128 stands for zero in the data rows.
A hidden rule labels the rows of this table. It goes by one to three of the table's principal directions, not those with the most spread.
[126 122 156 110  99 156  86 159 126 113 114 115  88 168  95 106 163  96
 149 128 191 114  67 162 104 127  75 102 101 147 120  95 133 117 137 135
 119 154 130 141 109 133 134 111 115 137 146 128] 1
[147 126 132 155 108 116 123 173 104  94 157 110 168 123 149 130 126 136
 151 151 161  87 111 162  89 104 124 118 151 108 144 147 114 126 125 126
 148  37 141 129  92 125 105 120  71 137 142 120] 4
[122 138 158 125 149 108 115 162 166 162 119 154 123 137 100 136 142 131
 132 113 101 139 143 113 155 161 118 153  83 133 150 130 127 178 117 159
  92 147 112 163 120 113 133 128 133 127 129 115] 7
[163 118 164  91 112 139 100 107 157 155 140 133 128 121 130  74 151 135
 163 133 110 147 135 107 112 145 133 118  82 101 173 136 133 111 119 147
  89 109 139 183  51 140 123 166  86 111 160 120] 5
[119 137 152  78 117 176  97  94 144 131 150 194  92 134 184 112 177  65
 152 112 216 155  79 136  48 113 140 110 119 151  71  65 176 126 169 103
 186 201 104 128 133 146 133 127 184 186  97 135] 1
[137  97 107 138 124 122 138 119 130 117 156 141 129 142  99 105 108 162
 132 159  98 149 122 136 119 121 142 113 151  96 152 115 102  77 121 119
  95  82 102 137 110 148 123 124  97 106 134 133] 1
[147  78  63 118  93 127 129  45 112 138 162 112 117  98 102  79  78 183
  90 145  76 147 152 112  98 144 198  56 184  16 116 137 107   7 124  59
 105  68 124 173  53 170 153 143  19  46 181  99] 6
[103 169 153  78 159 169 114  67 144 158 100 149 123  72 166 127 140  53
  84  62 202 131 145 110 131 104 108 156 110 193  46 131 218 244 140 138
 200 233 142  70 196 134 121 131 232 204  81 157] 5
[ 59 167 115 105 147 137  97 120 188 163  74 119  90 117  85 137 121 120
  31  49 186 117 130 130 194 167  90 121  86 151  72 129 169 176 103 135
  98 255 118 145 122 116 152 113 153 131 163 107] 1
[111 167 136 132 123 167 149  65 127 100 122 129 131 123 166 155 129  81
  91 118 191 155 110 163 131  65 140 137 139 139  59 117 159 157 151 106
 198 199 136  75 200 134 135 127 236 192  61 163] 1
[142 136 117 158 123 113 153 149 120 101 131  89 161 130 125 148  93 167
 117 133 105 115 122 140 137 121 135 134 151 120 140 160 105 114 115 126
 120  60 127 119 147 107 126 115 129 121 126 122] 3
[127 111 149 107 130 172 142 106  88  96 129 154 103 127 147 115 155  47
 159 141 200 137  82 156  65  71  98 153 145 205  54  81 170 169 172 117
 195 136 123  53 231 159 117  83 229 207  52 199] 1
[147  96  89 150 143 111 179 111  87 110 147 116 154  99 115 134  84 155
 123 156  66 142 152 110 121 108 171 142 186 108 120 141 105 109 132 111
 136  49 116  92 181 143 128 106 134 112  96 148] 3
[135 122 130 150 122 121 142 134 124 104 167 168 142 155 183 138 152 129
 190 179 122 138 117 139  94 103 156 129 133 112 172  97 103  87 145 131
 142  98 119 135 105 132 118 149 130 140 112 137] 1
[119  77 115 134 124  80 125 150 116 158 154 141 117 128  86 131 125 183
 142 150  49 131 140 112 155 182 149 104 113  63 197 151  78  97 109 149
  87  74 135 196  68 138 127 125  35  65 188 104] 5
[108  99  68 162 124 125 168 104  60  95 116  75 122 113  90 159  83 138
  86 144 105 120 129 137 152 104 146 102 191 100  89 137 106  98 133 106
 160 107 140  79 196 144 147  97 138 100 116 147] 7
[163 134 121 122 132 135 146  80 142 129 157 154 162 105 163  91 117 134
 138 148 114 157 166 118  98  95 168 142 148 101 123 136 136 119 132  93
 129  85 119 121 108 149 117 159 114 134 105 137] 1
[138 159 174 134  95 162 103 162 114  85 121 104 134 162 169 133 182  76
 175 146 219 104  78 175 105  80  86 122 101 155 136 111 134 140 143 147
 167 154 161 112 111 118 112 145 146 173 118 139] 7
[111 113 131 177 121 128 130 209  76  73 121 115 105 183  84 176 132  92
 150 155 171  94  62 185  99 101  79 121 163 167  97  83 110 142 153 136
 163 102 105  78 214 117 136  64 168 157  86 148] 1
[158  92 135 122 133  94 153 109 112 161 159 166 132 118 125 125 133 160
 161 161  23 174 167  90 140 156 179 150 126  86 180 148  86 110 133 122
 112  94 135 162 116 141 121 139  87  92 125 126] 5
[114 132  83 143 142 116 157 123 112 119 129 116 143 125 131 157  91 167
 102 122  98 131 136 114 157 127 146 120 168 122 131 150 111 112 118 117
 140 117 121  98 166 117 129 125 136 112 128 118] 1
[125 151 159 104 128 169 133  95 125 104 130 134 135 121 183 131 145  81
 148 119 195 132  87 144  95  76 113 138 114 174 100 119 172 172 148 147
 192 137 138  82 186 129 120 128 230 204  82 169] 5
[166 166 164 136 107 183 186  69 100  67 104  89 148 146 161 122 133  79
 135 153 170 170 105 182 131  25 108 181 134 185  70 143 141 157 156  95
 178 127 161  37 249 136 119 124 255 203  27 208] 6
[114 111 109 129 151 111 119 147 136 154 121 142 118 116  85 118 112 136
 100 111 114 120 155 116 143 158 114 131 140 139 116 125 135 147 113 127
  98 136 107 129 124 136 122 111  95 108 143 119] 2
[ 63  81  31 155 164  64 137 134 113 167 124 121 105  90  48 174  52 198
  38  97  40  97 174  82 183 207 166  87 183  68 120 141 103 102 101 124
 100 123  97 150 130 126 163  87  59  41 186  81] 7
[ 59 142  91 147 121 110 101 159 100 131  89  96  92 126 124 190 126 112
  70  86 177  55 120 141 164 165  98  95 141 140  90 131 135 136 129 119
 169 214 160 124 125 104 150 102  98 110 177  92] 2
[ 81 114 100 144 153  97 130 181 130 134 145 174 115 125 137 172 125 131
 125 113 140 107 115 128  98 167 143 122 147 141 101  96 130 136 136 128
 144 117  85 142 147 119 136  85 139 134 131 112] 1
[119 153 143 122 156 119 103 173 185 151 122 166 125 156 125 132 140 139
 137 108 126 130 130 107 140 159 109 144 100 158 161 105 134 147 114 156
  86 172  89 146 106 100 126 141 136 133 136 100] 1
[119  81  91 166 136  96 167 150  79 106 154 149 126 139 118 151 115 147
 145 174  83 128 131 139 124 125 143 137 179 128 141 114  85  93 138 112
 134  78 117 104 164 143 115  94 108 111 114 147] 6
[ 94 110 107 177 152 101 150 200  98 104 143 152 135 141 131 175 126 120
 146 145 143 102 117 159 110 128 118 128 158 155 112 104 117 150 132 141
 153  82 100 104 175 125 113  90 149 144 107 141] 2
[115 129 138 154 146  84 125 218 132 133 155 179 141 141 172 179 159 132
 174 136 120 106 126 122 102 168 147 150 126 145 161 105 105 136 136 146
 136 117 106 159 106  99 114 114 110 135 130  99] 1
[131 145 166  92  85 196 139  56  77  96  78  80  80 148 141 118 174  46
 147 136 193 148  77 161 137  62  86 130  89 168  71 128 153 150 170 111
 196 199 200  74 211 148 152 127 225 176  85 192] 7
[139 127 108 142 124 118 107 154 157 130 134 106 140 136  84 116  89 176
  90 113 115 118 128 131 128 155 130  98 152  95 137 133 115  87 100 121
  77  99  93 156  83 115 131 127  70  90 162  86] 6
[113  90 122 138 119 104 106 159 126 144 127 124  95 143  73 126 125 143
 132 133 101 108 120 132 123 175 117  94 116  98 143 114 111 101 121 141
  90  97 117 179  91 132 146 111  75  84 171 110] 2
[113 148 154 140 117 127 124 156 117 114 102  93 129 133 134 152 145 105
 134 121 164  93 111 156 146 119  92 136  94 149 125 149 134 172 128 153
 146 127 164 127 139 113 131 120 148 148 133 139] 5
[119 107  96 157 133 128 168 131  93  91 164 147 150 112 144 140 107 124
 124 148 159 136 114 170  78  90 153 120 184 122  67 120 130 129 141  92
 173  44 102  93 184 155 113  89 155 157  88 158] 5
[143 110 170 150 113  99 106 223 121 124 163 159 128 186 139 155 180 141
 229 174 101 122  91 137 100 157 127 111  91 103 223 106  76 104 133 175
 115  74 121 191  71 107 117 143  82 112 151 100] 3
[131 125  64 156 122 126 167 102  96  95 120  70 146 109 103 140  56 167
  70 125 105 117 136 132 132 108 155 109 201  99  81 155 115  86 124  79
 136  69 120  88 178 127 152 103 125  99 121 124] 1
[112 146 146 130 138 126 128 162 140 122 131 158 132 138 161 143 156 105
 153 127 168 120 113 144 115 121 112 149 107 162 123 116 139 166 135 138
 144 134 123 125 137 120 118 120 156 165 115 137] 7
[ 26 102  41 157 185  55 126 204 140 173 113 175  79 127  69 205  90 173
  60  78  84  87 151  93 170 237 137 111 160 134 101  99 113 132 113 126
  99 177  65 156 148 103 164  62  95  71 178  72] 1
[142 163 179 114 132 165 114 132 162 112 125 134 152 126 150 102 153  84
 132 115 210 135 109 161 114  82  88 159  99 180 108 120 169 188 124 151
 135 155 125 100 137 131  95 135 186 198  91 158] 1
[107 152  67 166 116  90 102 186 127 128  93  56 132 145  99 168  91 193
  76 104 101  60 150 109 188 182 123  84 157  86 167 159  85  66  95 116
  89 155 144 155  52  79 153 144  10  40 218  41] 1
[ 93 168 167  89 154 158  66 151 193 159 102 188  88 154 150 115 183  59
 152  89 215 110 109 117 104 139  71 135  68 200 113  61 195 194 138 166
 128 243  98 130 109 114 136 147 182 180 124 123] 1
[153 136 188 144  83 138 131 184 101  77 142 133 124 216 176 142 209 109
 251 203 149 137  59 176 114  88  98 137  74 142 215 111  71  95 153 153
 139 106 168 143 107 115 113 151 134 153 120 149] 1
[ 95 126 140 120 161 117 128 182 131 142 120 189  93 152 139 164 162  94
 162 116 138 126 108 115 111 159 108 160 113 203 111  82 140 172 151 144
 145 172  96 115 190 112 132  91 191 162  99 136] 1
[158 121 123 134 121 122 155  79 125 131 122  91 150  97 108 107  97 149
  94 136  76 146 170 119 159 118 152 152 140 100 126 166 116 114 118 108
 103 107 150 126 127 139 128 135 111 105 121 140] 5
[125 106 150 113 122 116 122 140 126 154 107 133  77 167  76 134 155 135
 151 138  67 155 116 108 169 172 115 135  83 128 167 118  93 113 133 147
  88 172 136 165 134 123 151 121 125  94 142 124] 1
[133 144 144 136 114 156 137 129  89  92  96  73 119 142 122 159 122  91
 130 121 156 109  88 146 121  94 100 125 137 162  90 127 142 151 148 139
 178 129 146  75 217 110 149 107 211 159  87 152] 6
[142  96 124  90 162 105 139  82 159 186 153 187 125  86 108  98 108 157
 119 118  38 176 176  62 127 170 178 159 125 108 142 131 133 136 124 128
  89 117  95 158 125 147 132 125 120 109 121 127] 7
[ 93 143 159  72 111 163  42 136 163 163  81 103  62 131  79 110 156  84
  91  56 210  93  82 124 128 176  68  79  69 146  92 102 182 156 123 160
 119 240 133 169  85 119 159 121 124 129 183  95] 1
[149 168 178  75 125 177 127  56 164 142 115 159 119 127 182  90 168  78
 148 115 165 177 128 120 116  94 124 165  78 168 101 121 174 165 150 115
 148 196 144 114 149 137 129 162 210 185  84 162] 1
[131 138 159 100 121 128  94 128 160 158 111 136 118 122 136  86 163 113
 133 115 151 111 148 124 144 150  90 150  77 154 151 139 143 147 116 134
  91 172 160 160  54 132 111 148  74 125 170 123] 5
[179 146 118 125  85 176 162  35  93  80 113  43 151 105 145 101  90 122
 100 139 137 143 124 142 111  57 155 119 168 101  76 161 136  83 144  74
 163  91 166  79 170 141 149 142 165 133  91 156] 1
[134 101 158 107  87 156 111 119  91 105 132 114  87 151 126 119 160  92
 172 147 163 122  59 154  80 116 108  98 109 130 120 103 130 101 158 134
 161 112 149 137 139 142 143 108 148 145 128 150] 5
[120 145 123 129 122 137 120 120 121 123  98  92 120 123 122 135 121 112
 102 110 150 102 131 129 142 122 110 125 131 141 104 134 142 138 129 123
 139 161 147 110 138 119 142 127 135 127 133 125] 1
[187 158 150 136 106 168 155  83 141  72 140 103 179 138 170  81 117 123
 146 165 161 146 119 164  99  38 122 162 146 146 130 137 134 106 133 103
 126  74 135  78 138 136 104 153 165 175  77 170] 1
[162 120 148  73 114 161 111  42 143 163 104 104  98 122  90  75 123 131
 113 115  79 172 143  83 158 137 128 121 101 112 145 140 140 105 124 132
  96 185 148 137 118 142 146 164 132 100 137 131] 6
Which label does each new row get?
[112 124 146 150  98 127  99 182  97  94 120  87 121 153 149 151 162 104
 172 149 179  60  82 160 114 122  85 101 107 140 168 114 117 110 134 172
 149 119 167 138  86 113 123 128 104 133 165 126] -> 5
[ 76  94  82 148 131  85 109 168 125 147 100  84  97 124  54 146 100 173
  78 109  94  72 137 118 188 197 103  95 124 106 155 139 102  95  95 155
  69 139 135 171  78 119 146 101  47  55 214  95] -> 5
[150 153 170  74  70 214 113  31 101 100  96  58 111 120 156  81 156  70
 118 113 223 143  79 167 127  60  88 102  95 146  81 156 172 131 143 114
 187 184 206  91 146 154 125 155 182 173 120 172] -> 2
[148 130 155 127 135 143 119 115 135 124 124 129 134 118 124 106 132  87
 144 139 142 120 137 126  99  96 115 149 123 145 115 105 157 163 139 145
 131 118 121 106 141 136 131 132 162 157  91 154] -> 7
[ 31  89  69 172 171  35 131 234  89 165 107 141  94 113  81 224 115 156
  87  98  80  52 154 108 195 231 113 130 143 146 136 137  94 166 111 158
 126 154 128 151 144 101 136  57  67  75 191  89] -> 5
[149 130 189 111 123 119  81 187 158 151 175 192 143 148 180 120 192 120
 211 141 148 132 111 127  81 154 130 120  78 120 201 110 124 138 127 171
 126 116 120 194  35 119  92 165  83 146 152  99] -> 2
[141 145 190 101  72 149  61 156 124 120 116  81 115 151 164 113 194 100
 185 130 193  75  76 147 116 134  79  93  55 124 194 138 129 112 129 174
 138 154 199 181  20 111 122 168  70 129 198 105] -> 5
[210 114 175 133  90 164 164  84  48  73 129  45 168 103 148 112 123  90
 175 173 117 131 110 145  89  46 132 150 151 133 121 163 128 135 155 134
 189  31 187  65 201 141 116 129 184 164  60 190] -> 5
[154 117 100 144 129 121 176 101  97 105 173 135 174  91 173 138  91 150
 135 146 104 145 139 127  73  99 197 126 187  91  97 149 123 110 142  87
 175  16 114 109 167 140 125 118 143 138  90 138] -> 5
[105 126 115 128 155  65  79 210 167 194 138 167 126 124 129 152 133 176
 137  94  77  84 169  72 138 237 141 105 108 103 195 134 116 127  99 160
  82 132 106 213  22  90 129 149  18  65 215  41] -> 2
[150 152 162 101  98 184 129  63 128 113 127 132 110 155 150 118 163  91
 142 140 159 194  95 143 124  79 144 119 109 114 109 108 132 109 155 109
 164 206 142 114 153 141 138 158 194 160  82 148] -> 1
[ 92 156 158 127 119 147  85 203 122  97 121 144 111 156 204 162 197  55
 188 120 254  61  63 159  68 119  80 119 101 200 119  69 161 151 157 161
 189 181 136 119 111 104 121 120 164 189 132 125] -> 7
[174 134 157 122 111 164 155 100  95  93 147 140 142 131 175 114 140  83
 170 153 161 156 105 155  55  67 140 148 156 155  75 117 147 138 167  86
 190  78 128  78 200 143 119 120 196 185  51 171] -> 2
[123 100 144 133 107 135 118 162  96 107 112  90  95 158  85 140 146 114
 157 145 130 116  77 143 126 135 101 106 109 132 142 106 108 107 137 162
 123 120 137 138 146 127 145 103 142 117 136 139] -> 7
[159 149 139 117 139 149 167  96 116 121 127 118 163  96 149 127 108 120
 111 110 128 164 141 127 122  95 146 161 150 154  77 165 150 176 133 105
 166 101 130  78 212 130 113 121 199 167  68 155] -> 2
[130 135 145 135 125 145 152 103 102 105 100 103 120 131 132 138 140  85
 138 145 137 129 125 139 143  86 110 160 117 161 107 123 136 156 148 135
 154 152 156  84 191 133 138 121 197 157  83 174] -> 7
[100 133 105 122 122 116 110 117 130 152  96 107  94 120  97 143 106 137
  65  85 125 102 136 120 156 172 117 113 136 127  92 142 136 122 124 101
 123 180 139 140 127 115 155 108 100  98 163  99] -> 2
[108  93  66 136 173 109 167  86 134 154 124 150 116 112  69 126  78 171
  72 130  37 174 182  83 188 148 160 143 171 120 126 117 109 102 111 120
  80 166  86 102 173 148 133 117 139  85 113 138] -> 1
[110 115  91 140 115 112 138 125  96 124  96  61 119  99  74 136  83 151
  54  99 123  90 136 141 164 148 112 117 156 119  81 174 122 126 113  98
 122 108 156 121 147 129 143  84  86  93 163 121] -> 5
[212 100 170 100 101 132 128  81 130 142 171 132 162 112 156  59 147 153
 194 178  59 171 156  99 104 117 167 140 107  77 213 155 102  78 125 134
  94  58 158 171  44 153  98 186  61 104 139 135] -> 5
[106 164 155 129 144 124 120 183 135 120 128 163 138 136 181 165 155  92
 149 104 195  96 101 148 100 123  97 158 117 195 105 122 156 200 141 139
 178 138 123 104 166 100 113 105 177 193 103 130] -> 5
[150 140 140 116 123 165 141  89 141 107 178 166 172  97 206  96 142 104
 141 135 199 165 123 160  59  75 166 124 146 122  85 119 162 128 138  99
 173  95 113 116 116 160  89 149 161 185  89 153] -> 2
[146 117 101 128 139 147 152  96 121 115 135 110 144  97  88 111  69 138
  78 110 125 153 127 131  98 105 151 119 185 118  53 132 151 134 126  96
 136  70  85  89 201 145 136  95 171 138  84 143] -> 1
[127 115 134 122 149 124 138 137 116 138 141 157 140 101 152 125 141 106
 149 129 135 130 145 121 108 125 132 147 129 153 115 126 147 169 133 139
 151 108 126 114 147 142 106 123 145 151 109 149] -> 5
[169 117 148 140 140  88 139 148 141 147 178 150 200  88 172 109 132 168
 168 156  73 131 184 108 125 136 166 156 117  90 208 175 106 141 102 157
 103  34 142 170  46 132  78 168  54 115 148 119] -> 5
[122 144 132 135 121 133 113 148 123 118  99  73 133 124  98 135 110 126
  95 101 157  90 115 145 147 126  89 118 126 140 112 153 141 156 113 142
 128 122 144 115 138 112 133 115 126 129 144 121] -> 5
